In the rows, 128 means zero.
The rows of Y fall into 4 groups, which share some directions, and each row is roughly a mix of its group's hidden directions.
Y:
[[112 134 108  86 131 154 125 108 151 169 142]
 [123 166 166 155 147 131 130 105 122 134 164]
 [111 130 155 119 166 151 109  99 126  97 102]
 [152  83 121 128 164 109 154 121 148 148 138]
 [119  87 107 120 116 105  96  94 126 104 114]
 [128 139  91 120 115  83 103 138 159 151 121]
 [173 160 138 123 105 138 141 117  90 109 130]
 [158 103 146 133 105 102 163 133 168 124 132]
 [120 156 107 105 101  83 130 144 117 127  96]
 [ 81 144 130  92  90 127 106 136 122 120 132]
 [ 93 119 126 130  68 120 143 153 128 117 131]
 [136 131 139 141 147 164 143 175  92 125 116]
 [122 156  99 104 101 103 132 111  84 117 122]
 [168 131 122 169 156 146 120 105 145 106 120]
 [113  89 135 110  83 114 105 121 105 112 114]
 [101 125 148 106 180 144  98 127 121 135 147]
 [ 72 134 144 136 142 122 138 111  94 115 149]
 [160 114 128 177 157 156 141 127 112 139 117]
 [134  75 137 121 152 124 152 162 116 107 131]
 [121 159 123 155 144 148 163 147 170 125 141]
 [158 141 130 157 146 144 149 123 148 143 177]
 [127 123 161 136 156 169 123  92 133 128  97]
 [ 88 104 113 124 129 142 154 127 120  91  93]
 [148 139 120 140 160 142 132 165 178 136 127]
 [146 129 157 115 112 170 158 152 134 154 107]
 [137  99 143 100 173 147 135 131 142 142  94]
 [168 128 133 160 100 111 110 124 113  90 142]
 [101 174 135 151  93 137 124  99 117 113 129]
 [172 107 157 119 101 148 106 111 145 128 149]
 [131  74 159 151 138 153 136 112 139 138 143]
 [115 131 130  93 183 113 149 121 129 120 102]
 [104 156 118  92 139 131 130 148 124  77 125]
 [140  95 141 185 131 128 123 137 149 120 154]
 [169  81 114 134 137 123 123 131 130 167 117]
 [104 160 102 160 173 135 139 133 107 132 130]
 [141 165 134 142 124 155 103 150  81 136 129]
 [114 135 157 160 155 130 102 121  94 108 157]
 [136 121 146 126 135 151 117 156 132  74 161]
 [125 176  95 107 143 133 139 122 111 106  98]
 [117 180 101 117 118 120 143 160 130 141 155]
 [166 101 174 151 138 150 132 106 134 126 131]
 [123 152 134 130 122 166 146  95 121 115  82]
 [141 113 116 126 123 124 144 125 179  85 104]
 [113 133  83 108 106  96 148 115 114 110 101]
 [ 99 136 148 146 130 151 180 129 145 104 141]
 [162 122 128 174 117 150 103 127 141 113 159]
 [118 151 137 157  93 150 133 109 159 114 162]
 [134 101 144 105 141 157 121 148  92 107  94]
 [122 120 144 131 118 144  72 142 161 140 152]
 [157 111 128 148 118 166 125 125 107 168 100]
 [145 116 132  92  96  87 162 129 135 137 118]
 [107 125 152 101 180 139 153 126 139 150 116]
 [126  84 145 126 157 131 176 110 142 122 131]
 [ 99 105 140  98 125 171 159 116 139 108 129]
 [139 102 135 127 123 144 136  79 176 128 131]
 [112  79 151 126 153 146 125  91 135 139 144]
 [166  84 132 147 142 125 139 114 114 157 153]
 [137 121 164 142  82 118 121 169 145 126 117]
 [144 153 122 145 133 120 124 109  79  85 124]
 [ 93 133 102  94 138  87 113 126 108 134 149]
 [175 110 105 139 114 116 136 159 161 143 119]
 [131 141 138  93 136 156  95 107 119 115  86]
 [151 159 124 158 113 170 112 137 160 132 141]
 [126 134 138 116 124 103 102 157 124  70 115]
 [103 139 161 121 146 142 114  89 127 121  86]
 [ 89  98 157 141 117 147 146 140  89 137 132]
 [161  91 121 137 114 157 119 132 129 160  95]
 [126 148 152 146  71 117 118 146 130 108 106]
 [127 132 111 155 110  95  89 148 125  90 117]
 [119 108 173 101 134 145 119  98 148  96 125]
 [122 168  98  98 100 123 126 130  96 121 104]
 [141 141 171 106 129 149 105 144 167 144 144]
 [ 83 145 132 112 104 139 135 120 125  82 147]
 [141  96 137 106 167 119 111 127 125 102  88]
 [140 126 118 122 107 129 107  76 157 157 108]
 [142  83 148 129 119 126  98 120 160  98 148]
 [175 169 126 149 130 139 111 135 154 147 135]
 [163 125 125 135  94  87 107 122 122  93 137]
 [119 142 144 124 115 126 139 171 155 173 149]
 [116 168 131  79 134 102 122 148 126 130 103]
 [168 134 155 139 151 161 133 136 124 169 120]
 [118 176 130 124 110 124 118 142 120  82 101]
 [160 125 165 139 108 159 108 119  97 105 128]
 [156 130  91 126 145 143 107 157 166 125 106]
 [147 140 126 109 165 156 126 106 169 127 102]
 [116 158  76 150 147 122 133 163 138 132 124]
 [118 165 118 138 113 166 149  89 115 114 112]
 [161 161 120 145 113 145 136 108  94 122 163]
 [ 84 150 119  85 149 105 133 124 131 153 127]
 [145 106 124 104 184 115 120  95 125 122 122]
 [118 119 135 120 142  80 154 125 103 158 159]
 [142 110 152 142  90 102 124 152 143 164 107]
 [133 120 166 139 151 181 126 123 134 148 150]
 [162  95 142 112  99 141 138 131 162 114 101]
 [150 125 122 158 127 162 167 122 138 153 160]
 [134 129 108 140 110 181 102 127 155 148 147]
 [109 114 112 131 182 102 155 118 154 134 129]
 [121  94 122 165 157 133 103  98 139 112 153]
 [127 127 124 138 125 120 133  92  63 140 123]
 [123 122 133 146  85 161 153 137 137 117 168]
 [161 149 121 112 133 129  70 104 124 137 131]
 [125  86 137 142 112 104 115  79 115 138 114]
 [154 160 147 140 112 151 101 118  99 116 161]
 [145 163 129 114 114 108 147 110  93 169 125]
 [ 94 102  79 131 134 121 128 150 126  99 112]
 [152 123 102 133 107 120 127 158 183 114 122]
 [133  85 114 117 133  95 130 112 148 104  91]
 [144 122 111 118  90 163 100 151 116 143  98]
 [ 94 109 123 129 135  98  88 103 103 104 130]
 [ 91 162 125 117 113  94 129  98 104 145 116]
 [ 99 174 127 125 118 130  92 151  97 124 131]
 [118  94 125  94 181 141 139 117 136 143 131]
 [155 110 128 142 110 176 157 150 138 110 146]
 [115 104 136 165 104 139 173 145 106 146 128]
 [ 95 145 155  96 108 131 112 158 134 153 152]
 [ 87 133  85  96 127 115 134 141 108 124 104]
 [168 112 129 134 165 141 115 169 137 111 143]
 [147 146 125 118 117  99  79 115 137 109 162]
 [139 103 164 134  90 139 122 117 161  95 134]
 [139 148 138 109 151 122 104  91 147 100 163]
 [180 138 125 132 159 155 102 112 137 147 135]
 [152 129 137 131 128 140 116 170 130  71 125]
 [136 146 109 116 156 127 132 121 135 171  80]
 [ 99  75 146  99 148 121 124 134 141 110 138]
 [136 120 141 162 128 136  72 125 132 107 157]
 [131 146 154  98  90  97 143 159 122 147 134]
 [136 143 139 115 138 161 122  75 160 124 112]
 [145 142 121 139  93 116 160 137  94 168 117]
 [113 165 116  98 170 142 129 148 127  98 132]
 [168 102 139 129 148 165 124 103 116 153 109]
 [115 161 136 157 112 158 122  94 115  94 135]
 [ 82 134 113 120 114  99 170 139 104 131 127]
 [141 102 107 116 166  86 146 133 149 149 130]
 [135 127 129 162 117 157 125 131  74 156 121]
 [111 150 179 138 105 133 104 144 141 106 107]
 [156 156 131 134 170 124 100 169 134 127 126]
 [142 156 120 125 140 177 148 157 134  95 133]
 [140 176 105 144 117 127 107 116 163 155 135]
 [108 105 146 107 136 136 160 151 155 163 104]
 [117 152 169 117 160 142 100 107 133 128 158]
 [148 176  97 154 128 136 126 157 130 107 113]
 [ 96 108 115 117 129 104  74 128 151 117 119]
 [102 103 149 127  98 150 150 108 154  93 127]
 [ 97  81 131 127 125 153 143 136 149 159 107]
 [128 155 168 150 165 115 138 147 118 128 160]
 [122 103 120 119 161 152 126  91 115  86 139]
 [117 158 136 113 130 122 117  80 162 105 148]
 [136 169 141 129 141 151 173 138  96 139 127]
 [151 100 117 160 120 117 146 118 162 154 160]
 [111 143 146 155  68 132 124 118 123 105 135]]

Here is one row of each group, with its name. Which group are the others in?
[121 121 124 130 171  84 113 125 166 120 147]	(71)
[ 87 122 144 143 109 126 181 104 128 128 129]	(48)
[120  94 140 137 100 101 121  85 119 149 104]	(8)
[166 112 107 103 144 123 105 121  99 163 112]	(127)

[ 89 150 116 121 106 129 144 179 140 141 130]	(127)
[141 165 123 142 124 150 122 116 111  80  99]	(8)
[ 91  96 150 145 129 126 148 125  84 132 147]	(127)
[150 118 147 123 166 179 141 138 132 107 117]	(48)
[118 107 136 120 127 144 133 176 136  77 128]	(48)
[ 98 151 142 136 156 150 125 170 136 153 150]	(127)
[106 163 152 116 146 158 136 130  91 103 114]	(48)
[122 119 114  86 145 167 120 104 146 142  98]	(71)
[117  94 124 104 155  78 151 115 119 134 126]	(48)
[135 120 111  98 168  85 112 152 127 145 119]	(8)
[166 139 131 120 140 154 104 153 128 175 120]	(127)
[124 160 134 118 105 117 161 117  87 161 117]	(127)
[116 129 135 105 138 134 128 107 182  87 133]	(48)
[168 115 170 145 123 123 144  89 138 122 138]	(127)
